In the rows, 128 means zero.
which system made each run:
run 1, j493 (8 x 26):
[[145 112  96 100 113 144 195 174 104 161  98 183 143 132 140 142 108 181
  133  99 150 177  88 132 159 181]
 [151 126 163 110  93  70 144  88 101 124  93 129  87 168 157 112 135  57
  146 129 197 121 185 185 121 122]
 [164 123 123 163 111 152 164 184 156  76 135 142 127  95 129 129  71 109
   56 102  81 154 139 112 102  49]
 [125  94 125 133 175 148 126 133 123 143 166 168 117 110 184 142 159 205
  116 111 147 105 168 200 134 214]
 [ 98 138 143 125 133  87  66  63 122 106 158  58  89 147 119 123 146  64
  123 161 105  77 177 113  91  63]
 [ 99 129  73 133 175 195 142 172 144 119 146 150 152  86  92 159 107 185
   92 108  42 162  60  56 142 124]
 [ 99 103 131  81 149  93 120  58  92 191 113 128  93 158 147 130 189 155
  214 140 182 101 134 171 174 218]
 [146 153 138 135  81  98 135 112 109  93  97  86 108 164  66 118  76  29
  135 140  92 146 102  59 107  12]]
run 2, j642 (8 x 26):
[[ 85 116 108 124 119 132  94 149 108 148 158 117 148 147 133 146 174 160
   76 117  90 136 157  98  46 191]
 [ 75 176  97 103 174 151 108 109 109 116 113 141 150 150  73 159 151  93
  121 129 112 159  79  64 127 159]
 [103 120  99  88  75 119 162 142 160 155  82 100 131 102 117 122 136 107
  108 119  97 168 109  66 129  82]
 [152 109 114 101  77 111 170 156  85 177 105 141 140 163 129 124 103 172
  168 123 149 154  90 123 142 160]
 [159 148 157 128 130 128 165 111 148 112  76 165 123 121 122 115 120  77
  164 120 192 147 112 162 186 123]
 [175  89 168 163  72 113 155 154 153 125 114 136 116 113 162 101 126 120
  108  99 139 135 187 172  99 119]
 [147 121 159 176 163 153 108 133 107 113 150 172 136 149 117 135 143 153
  141 108 135 125 135 161 109 209]
 [102 137 154 159 163 143  97  86 168  91 113 124 112 104  94 129 176  63
  116 115  99 132 152 108 113 126]]
run 3, j208 (8 x 26):
[[102 157 145 117 112  85  56  77 119 129 161  50 125 159 120 113 141  87
  142 181 133  74 150 112 101  75]
 [ 84 149 131 124 125 149  87 110 200 157 121  77 171  83  89 110 175 133
  156 152 106 126  79  69 156 115]
 [ 83 168 116  65 119 109 106 109 111 178 111 124 170 159 137 130 178 131
  152 157 205 132 107 130 143 203]
 [138 171 160 119  58 108 141 142 166 117  65 124 165 134 117 106 144  33
  102 128 186 169 137 118 109 102]
 [127 125 144 155 132 177 138 172 198 133 113 171 179  72 142 122 175 157
   96  96 147 162 132 144 131 200]
 [131 115 136 112  96  90 125 139  88 135 141 138 119 171 183 132 150 124
   80 120 169 120 210 181  57 177]
 [133 109 156 187 102 142 114 144 170  89 125 110 123 103  96 117 141  81
   78  97  55 147 166  86  58  90]
 [ 78  79 109 129 188 152 104 101 123 159 154 136 102 109 128 150 192 196
  145 106  75 114 139 121 123 218]]
run 4, j373 (8 x 26):
[[138 154 170 130  96 119 108 104 209 139 110  82 156  84 130  83 145  96
  165 162 176 103 119 144 176  74]
 [179 156 152 185 101 156 110 195 142 100 176 119 192 127 116 111  60 160
  105 143 119 116  95 124 107  80]
 [131 156 176 165 168 154  73 110 156 129 151 142 173 125 119 115 168 154
  177 148 182  96 112 171 157 202]
 [100 166 126 110 111 130  92 140 211 123 152  74 170  70 164 109 147 114
   67 165 147 102 148 127 127  60]
 [143 170 124 171 163 182 106 194 109  89 179 177 194 144 113 150  94 168
   76 123 124 140  97 124  92 170]
 [ 86 138 144 114 176 147 103  88 193 139 113 145 135  78 155 126 221 119
  131 127 183 118 157 172 164 200]
 [112 154  91  93  84 127 147 192 164 116 136 111 165  96 173 133 109 115
    8 131 125 153 158 110  85  64]
 [149 144 146 173 176 168 132 153  80  92 129 220 148 169 104 156 132 131
  115  88 151 164 125 153  98 242]]
run 5, j978 (8 x 26):
[[110 154 139 179 163 155  66 128 114  84 172 117 148 152  77 143 132 112
  100 129  70 118 125  84  63 135]
 [ 68 107  97 120 185 150  86  98 125 148 165 106 115 113 112 149 169 180
  140 133  65 105 114  91 126 165]
 [ 94 128  82  72 137 106 124  96  90 166 142  87 110 148 119 141 111 156
  167 160 105 108  83  92 163  97]
 [116 151 101  85 124 140 166 134 152 148  86 138 148 103 115 129 119 125
  147 136 151 160  65 101 193 110]
 [151 107 132  98 110 113 183 124 149 147  88 153 102 101 174 117 131 122
  140 114 184 140 145 180 180 130]
 [180 135 159 145  83 108 159 150 127  96 108 144 122 142 146 112  91  78
  103 117 165 141 159 162 111  86]
 [150 131 163 186 138 160 124 156 151  85 130 169 144 116 120 128 138 107
   88  95 125 147 157 144  88 159]
 [123 101 145 163 154 123  88 103 106 112 170 115  95 145 131 135 148 134
  125 123  93  95 173 144  83 146]]
run 6, j878 (8 x 26):
[[105 100 120 138 129 135 118 130 110 141 133 131 117 141 111 141 161 146
  118 104  82 143 139  99  85 176]
 [106 111 131 114 131 107 130  83 110 138  95 126  90 146 111 132 164  89
  153 114 120 139 143 115 123 151]
 [148 104 132 144 124 121 142 113  91 127 122 129  97 157  94 130 102 128
  173 118  93 133 103 107 134 118]
 [140 119 132 128 103 138 166 145 140 141  84 152 138 121 106 122 128 123
  148 104 131 170 100 109 143 147]
 [166 124 160 140 100 109 155 121 136 113 100 138 109 131 135 110 110  87
  142 120 160 134 146 159 139  98]
 [164 110 146 170  94 141 137 169 143 118 143 127 143 117 124 114  99 149
  114 113 101 133 129 124 103 104]
 [118 123 146 125  88 124 127 138 175 146 104 119 148 102 145 109 174 114
  106 117 145 142 161 131 108 146]
 [133 122 152 141 108  98  96 105 120 123 150  86 113 148 130 113 126 108
  135 146 119  95 158 134  98  93]]
run 7, j208 (8 x 26):
[[146  81 130 134  94 119 157 141 161 137 125 111  99  89 161 113 123 141
  110 111 104 126 161 141 128  86]
 [124 128 116 149 147 151 106 153  98 123 173 134 147 148 112 144 111 176
  115 127  92 124 107 110  97 152]
 [110 128 130 117 167 110 111  71 113 110 133 119  80 138 128 138 143  89
  138 137 127 103 151 141 136 112]
 [124 103 114 116  93 124 148 136 147 156 115 100 122 106 118 118 120 148
  142 127  91 139 103  90 142  91]
 [119 159 119 124 163 147 117 127  97 124 137 155 151 157 104 147 123 140
  144 134 143 136  86 120 143 171]
 [139 133 140 106 119 103 152 101 135 121  97 130 100 126 147 118 125  80
  135 130 168 128 149 158 155  97]
 [150 122 128 147  98 152 148 177 157 133 129 133 160 103 127 118 105 162
  115 117 115 148 103 116 131 115]
 [127 146 130 132 172 137 107 122 104 109 159 152 131 148 143 144 130 137
  117 134 157 110 139 166 126 165]]
run 8, j878 (8 x 26):
[[ 83 142 121  89 133 133  92 123 190 168 148 100 166  80 177 119 189 167
  110 157 171  99 146 155 147 157]
 [104 177 113  97 148  98  68 105  81 115 189  87 134 177 143 140 109 118
  108 184 152  75 137 136 105  95]
 [ 76 157  88 124 201 183  92 129 147 124 164 126 160  96  95 154 140 172
  119 142  79 124  67  75 154 142]
 [ 98 153 116  69 173 112 125  79 113 152 117 147 118 141 160 139 164 126
  161 150 212 109 124 178 188 183]
 [150 167 104 137 183 140 123 138  50  72 177 156 121 180 110 161  44 127
  111 145 118 113  92 128 127  92]
 [103 124  98 125 192 194 160 152 177 124 111 191 143  62 133 153 161 166
   97  90 116 168 103 126 173 187]
 [142 119 129  90 142  80 150  94  75 117 129 155  68 164 193 139 122  99
  116 129 196 103 197 217 131 142]
 [130 110  85 159 159 164 136 176  85  86 179 144 114 135 105 167  71 163
   63 102  23 144 113  78  75  97]]
run 9, j978 (8 x 26):
[[205  85 167 190  76 123 154 156 114 124 132 122 114 142 105  99  61 152
  179 113  92 128 108 130 128  81]
 [184 114 181 214 139 172 120 150 154 113 141 154 154 112  94 107 110 169
  183 112 116 125  91 146 154 152]
 [166  92 171 179 122 127  97 116 151 138 177  90 115 109 143  99 114 183
  183 146 116  67 138 168 146 102]
 [161 149 138 162 114 148  97 172 135 125 186 104 182 128 122 114  72 185
  136 159 121  98  81 124 132  89]
 [127 158 142 142 177 159  88 123 160 129 169 131 168 100 140 123 136 177
  152 158 167  88  99 167 177 151]
 [122 148 122 102 121 110  99 123 155 137 173  77 139 107 174 113 110 150
  115 176 154  73 139 158 152  63]
 [124 190 103 109 142 155 121 175 140 110 159 144 193 120 151 140  99 146
   71 153 170 130 100 137 138 115]
 [102 162 128 103 183 130 105  95 148 110 145 139 124 110 167 139 161 105
  104 149 187  98 158 182 156 141]]
run 10, j373 (8 x 26):
[[139 129 130 161 134 156 113 158 159 109 165 119 148  99 128 125 106 156
  101 132  97 115 119 123 121  94]
 [118 151 128 124 148 147 107 137 129 142 147 143 166 132 133 134 145 165
  137 141 159 122 103 141 142 180]
 [110 159 127 113 148 136 120 118 174 108 125 123 138  93 144 127 144  94
   94 141 153 123 140 140 148  99]
 [141 123 119 144 130 151 136 173 129 115 155 150 146 118 146 138 109 164
   82 115 116 135 133 137 106 135]
 [113 143 134 112 145 127 119 114 126 137 121 149 137 136 143 134 164 121
  127 127 175 130 142 156 133 186]
 [116 132 122 116 119 121 132 130 153 110 124 118 120 108 151 129 137  92
   73 124 125 132 167 130 107  94]
 [134 117 124 145 127 140 131 155  96 124 142 156 135 154 122 142 124 150
  106 106 111 146 133 124  88 173]
 [ 98 128 133 106 134 115 122  90 139 140  99 126 113 126 129 127 182  92
  137 122 149 135 150 131 131 163]]
run 11, j642 (8 x 26):
[[131  96 132 140  94 142 156 147 182 141  97 122 127  80 123 113 145 130
  122 101  96 157 126 103 133 113]
 [144  99 144 133  97 108 134 121  88 159 118 130 117 170 113 121 134 147
  179 118 127 134 122 127 116 172]
 [157 153 160 163 142 146 134 123 144  92 107 151 134 125  90 119 108  85
  151 121 138 141 102 128 152 109]
 [144  89 156 155  88 126 129 138 172 147 124 108 126  96 139 101 149 147
  136 116 112 125 151 138 119 124]
 [142 131 157 157 130 124  99 116  94 128 147 130 135 172 104 125 128 135
  164 133 135 114 120 136 107 166]
 [129 156 152 158 145 152 106 121 171  97 128 124 149 103 100 119 133  95
  124 133 123 127 114 116 135 103]
 [120 107 137 133  87 118 106 138 143 159 144  90 142 124 134 111 150 156
  129 133 110 117 140 115  98 131]
 [127 165 136 132 138 131 100 120 102 125 140 127 158 165 100 131 120 125
  152 147 147 123  92 117 128 146]]
run 12, j67 (8 x 26):
[[111 138  74 106 180 170 179 146 140  94 110 169 110  88 112 161  99 119
   85 104  87 169  85  89 171  94]
 [114  67  99 104 178 142 173 103 132 159 114 161  71  87 156 143 152 184
  158  97 109 129 130 157 190 169]
 [153  94 120 159 185 136 152  99  73  80 138 159  49 151  99 154  80 113
  149 103  67 124 122 125 139 100]
 [115 134 117 165 211 203 129 143 171  91 140 180 141  72 106 151 139 155
  105 101  92 146  95 118 160 159]
 [134  73 147 154 175 132 115  70 128 148 147 118  71 112 122 120 146 176
  220 126  99  84 122 152 182 148]
 [167 143 132 184 168 163 122 139 107  73 159 134 122 137  74 137  50 125
  149 130  72 120  69  96 147  65]
 [127 145 129 133 179 183 131 137 195 137 132 157 167  62 133 123 141 184
  154 135 157 123  77 151 216 152]
 [177  80 150 143 131  98 142  84 109 131 145 102  54 131 142 110  81 147
  211 143 119  75 128 171 184  63]]
run 13, j493 (8 x 26):
[[154 123 129 100  72 113 171 170 143 160 110 143 152 117 179 112 117 153
  115 125 190 144 137 169 145 136]
 [144 150 138 117  90  96 126 146 110 108 137 122 138 158 167 123 110  92
   75 139 171 123 179 160  81 107]
 [110 135 104 118 140 151 136 162 167 106 142 140 140  83 163 141 138 129
   40 116 119 140 158 131 108 114]
 [ 91  99 103  93 129 108 112 116 123 164 160 102 110 121 176 137 164 172
  104 136 120  99 171 147 108 152]
 [ 80 138  95 101 139 116 107 107 100 119 138 103 111 152 109 152 140  96
   91 133  84 131 135  76  87 109]
 [ 89 103  84  95 153 148 163 124 134 151 100 150 105 100 122 152 155 147
  122 100  93 164 107  95 155 159]
 [131  85 131 105 101  82 148  91  82 161 103 118  73 166 129 125 138 118
  176 119 127 129 145 134 127 141]
 [151 124 131 154 129 140 165 138 109  86 100 161 105 142  90 139  94  80
  112  94  94 167 119 100 111 102]]
run 14, j716 (8 x 26):
[[172 126 133 173 176 168 168 156 113  65 133 202 109 123 121 151  79 122
   96  88 116 151 127 156 136 128]
 [155  95 124 139 137 107 164 117  71  90 127 151  53 159 136 145  88  92
  104  98  95 132 173 147  99  96]
 [148 102 130 180 132 138 107 147  94  96 182 116 109 150 108 140  90 150
  103 117  48 114 139 105  67 101]
 [128 132 121 153 184 138 108  93  69  95 150 134  94 172  70 152  98 115
  168 130  77 119  87  93 132 121]
 [159 109 145 143 102  94 116  99  94 132 149  80  94 161 112 110  84 126
  189 151 104  91 114 123 136  63]
 [174 149 148 171 116 150 112 163 112 121 159 124 173 149  93 116  66 166
  166 146 124 119  63 116 143 106]
 [165 142 130 115 140 114 155 116  70 128 122 161 114 175 125 133  78 132
  182 138 179 124  91 164 177 133]
 [169 128 126 118  80  99 138 168  95 135 165 114 139 157 177 118  69 163
  109 150 159 101 141 170 113  88]]
run 15, j67 (8 x 26):
[[127 108 134 150  98 111 103 135  71 134 152 110 122 186 105 133 125 134
  123 119  82 129 144  99  52 147]
 [ 94 181 137 127 136 150  99 128 145 124 104 141 186 139  86 134 171  89
  117 130 151 161  99  89 112 178]
 [122  85 150 124  62  97 130 106 155 178  94  83 112 118 119  97 171 123
  173 123 110 132 141 107 122 128]
 [160 141 128 136  74 123 148 177  80 130 119 141 161 181 100 128  79 128
  122 120 124 165  97  93  88 127]
 [124 151 151 112 107 133 149 129 170 140  68 160 159 112 133 115 173  86
  128 114 199 165 132 148 149 176]
 [165  67 164 153  56  87 149 128 122 142 112 105  86 141 145 102 126 116
  138 103 108 126 185 147  86 107]
 [145 171 137 156 121 151 117 182 101  95 143 171 187 168 114 141 111 120
   75 116 149 158 123 125  69 176]
 [105 129 173 131 120 113  95  80 176 147  98 113 131 110 135 104 213  88
  152 129 174 118 171 156 127 176]]
run 16, j716 (8 x 26):
[[131 181  99  99 190 157 165 125 120  93 107 183 134 122 117 153  88 102
  128 133 170 151  68 135 206 112]
 [162  66 112  95  64  84 197 145 111 159 107 122  75 123 187 116  95 146
  122 110 131 134 167 162 135  86]
 [141 130 112 164 167 182 120 190 142  96 189 158 159  97 146 145  95 194
   66 118  95 122 122 139 112 131]
 [104 132  82  86 189 125 168  88  73  98 103 167  62 152 113 170 111  81
  118 109 109 153 117 110 155 119]
 [141  59 123 136  83  99 133 132 128 147 160  71  78 112 158 114 105 168
  121 126  59  95 168 125 100  59]
 [128 158 117 175 193 193 107 151 136  86 162 151 160 111  71 148  95 153
  124 126  75 134  57  83 148 121]
 [146  99 125 100 137  91 176  66  87 129  85 134  44 151 115 131 102  86
  199 122 130 129 117 140 187  89]
 [189 104 161 182  69 129 122 183 159 124 178  91 151 107 152  93  73 179
  116 138 106  95 138 150 108  58]]

runs to name:
run 17 (2 x 26):
[[136 127 130 115  64 121 175 153 193 124  73 114 131  81 138 108 126  73
   84 111 127 166 144 106 129  55]
 [156  90 130 128  81 119 152 171  85 179 131 152 147 162 151 124 124 205
  151 109 146 143 124 154 107 207]]

j642
run 18 (2 x 26):
[[165  91 125 141 121 133 163 163  88 144 140 170 121 147 151 136 101 190
  138 104 135 137 127 167 128 177]
 [120 140 117 115 122 129 158 144 124  98  95 162 121 132 132 144 134  68
   61  98 133 171 159 119  92 132]]

j878
run 19 (2 x 26):
[[103  98 127 113  93  92 129  95 100 149  98 100  89 159 105 128 158  88
  141 112  91 145 153  88  85 132]
 [122 105 124 136 107 119 138 114  99 133 101 117 103 157  74 131 128 103
  153 107  69 157 108  66 102 123]]

j373
run 20 (2 x 26):
[[123 142  86  80 185 117 161 102  67 106 131 166  77 155 151 162  90 114
  122 132 154 123 120 159 171 115]
 [121 152 122 121 153 139 154 106 168  77  91 137 101  91 112 133 117  44
   94 119 117 150 128 109 156  52]]

j978
run 21 (2 x 26):
[[118 113 110  93  83 100 144 138 131 153 122 103 120 125 162 121 130 129
  100 130 129 130 153 127 113 102]
 [115 154 119 144 145 161 116 150 134 104 138 141 160 127  97 142 125 124
   95 121 100 149 103  90 106 136]]

j208
run 22 (2 x 26):
[[148 175 128 127  83 120 157 170 101  88  93 154 157 175 103 136  90  49
   70 116 150 184 121  98  77 100]
 [123 112 128 155 198 185 156 135 192  95 115 190 112  52 140 143 161 134
   95  84 116 150 139 155 169 163]]

j208
run 23 (2 x 26):
[[134 120 130 142 116 148 112 164 158 150 171 111 166  99 153 117 122 203
  120 141 121 104 120 143 129 129]
 [ 99 172 134 114 140 119  71 108 109 130 156 108 159 164 125 133 152 116
  120 161 161 104 132 129 102 153]]

j493
run 24 (2 x 26):
[[ 91 168 113 112 170 137 109  87 119 107 114 121 124 141  73 145 135  75
  142 139 109 137  88  76 146 112]
 [133 105 112 108 121 138 171 130 140 164  97 138 121 103 118 123 118 164
  177 119 122 149  76 114 191 129]]

j493
run 25 (2 x 26):
[[140 152 124 123 108 116  87 149  76 159 186  97 177 183 124 124  86 197
  167 175 145  92  78 126 123 134]
 [112 172 149 142 210 146  75  61 153  88 149 117 117 114 101 131 141  88
  167 163 146  82 105 140 184 102]]

j373
run 26 (2 x 26):
[[154 166 165 154 123 125 112 133 118  92 126 152 153 160 122 124 123  79
  114 128 179 133 145 159 102 145]
 [143 123 160 192 157 161 102 134 151  89 152 144 132 113 104 128 135 128
  116 111  96 122 139 132 104 140]]

j878
run 27 (2 x 26):
[[117 124 127 117  53 111 131 157 134 154 105  99 155 141 115 116 141 113
  103 119 109 159 135  79  72 123]
 [116 122 127 123 102 139 149 159 132 144  94 163 153 130 128 133 167 126
   95  92 138 180 142 117  92 200]]

j493
run 28 (2 x 26):
[[ 74 141  95  63 136 101 124  91 132 143 115 104 107 123 153 140 166  95
  101 143 145 123 153 122 132 118]
 [ 94 108  80  88 113 112 140 133 103 141 136 105 103 134 140 146 127 133
   83 122  80 138 143  89  95 102]]

j67
run 29 (2 x 26):
[[168 100 149 156 126 131 183 137 121  90  87 189  86 128 134 132 118  82
  106  75 134 167 167 161 117 141]
 [146  96 158 184 148 154 128 143 140 104 136 170 118 115 133 133 155 135
   99  84 110 138 174 160  89 187]]

j67
run 30 (2 x 26):
[[ 89 127  94  89 125 124 150 108 146 135  90 109 107 106 107 135 141  93
  123 124  94 154 106  71 148  87]
 [147  94 102 102  76 108 173 155  95 166 118 123 119 147 134 126  89 168
  145 120 112 147 103 112 133 114]]

j642
run 31 (2 x 26):
[[127 103  95 103  72 111 160 168 114 147 126 109 122 132 145 131 103 141
   84 116  89 152 137  93  91  91]
 [105 150 110 146 203 173 116 126 114  86 143 170 128 129  91 163 130 121
  102 112  93 145 102 101 125 157]]

j208
run 32 (2 x 26):
[[132 138 109  88 119 109 183 122  94 123  76 161 103 154 125 141 108  76
  123 113 157 168 121 124 143 123]
 [166  72 148 151 113 112 175 116 117 120 101 149  66 127 136 122 114 111
  146  90 109 139 161 155 131 115]]

j373
run 33 (2 x 26):
[[129 157 135 144 132 159 111 165 145 128 143 151 188 123 124 130 138 156
  110 130 153 140 106 130 121 174]
 [111 129 146 116 136 103  90  88 133 142 149 100 117 134 154 120 163 125
  145 153 161  86 160 165 131 140]]

j978
run 34 (2 x 26):
[[123  92 119 122 134 127 128 125 100 165 147 129 117 139 139 134 137 193
  158 123 115 116 122 139 133 176]
 [101 157 111  82 137 106 124  94 123 128 114 110 117 136 131 133 132  85
  127 150 153 122 123 119 150  96]]

j373
run 35 (2 x 26):
[[127  76 159 119  69  77 147  76 132 162  70  94  69 136 120 103 172  75
  174 108 119 137 172 122 115 121]
 [146 106 157 180  91 158 133 161 135 151 100 142 168 138  63 115 137 156
  174  95  88 173  77  77 108 182]]

j208
run 36 (2 x 26):
[[127 159 128 115 102 133 153 163 146 110  92 163 159 125 142 131 140  79
   62 108 169 173 152 134 101 144]
 [148 111 160 162 109 137 144 148 143 111 102 169 127 124 135 124 155 100
   95  85 140 161 174 152  86 175]]

j373
run 37 (2 x 26):
[[126 142  79  85 135 149 170 164  87 154 117 165 155 147 119 150  92 178
  138 126 138 165  53 102 167 157]
 [134 160 114  92 160 130 180 114 145  94  86 172 106 105 149 139 108  65
  103 122 184 151 128 160 188  93]]

j878
run 38 (2 x 26):
[[ 85 169  97  67 165 123 135 110 116 125 110 163 131 135 156 156 164  93
   85 131 190 144 146 150 138 175]
 [109 133  95  91 113 118 167 152 121 112 102 151 117 127 155 148 129  84
   40 103 127 170 170 120  87 117]]

j642
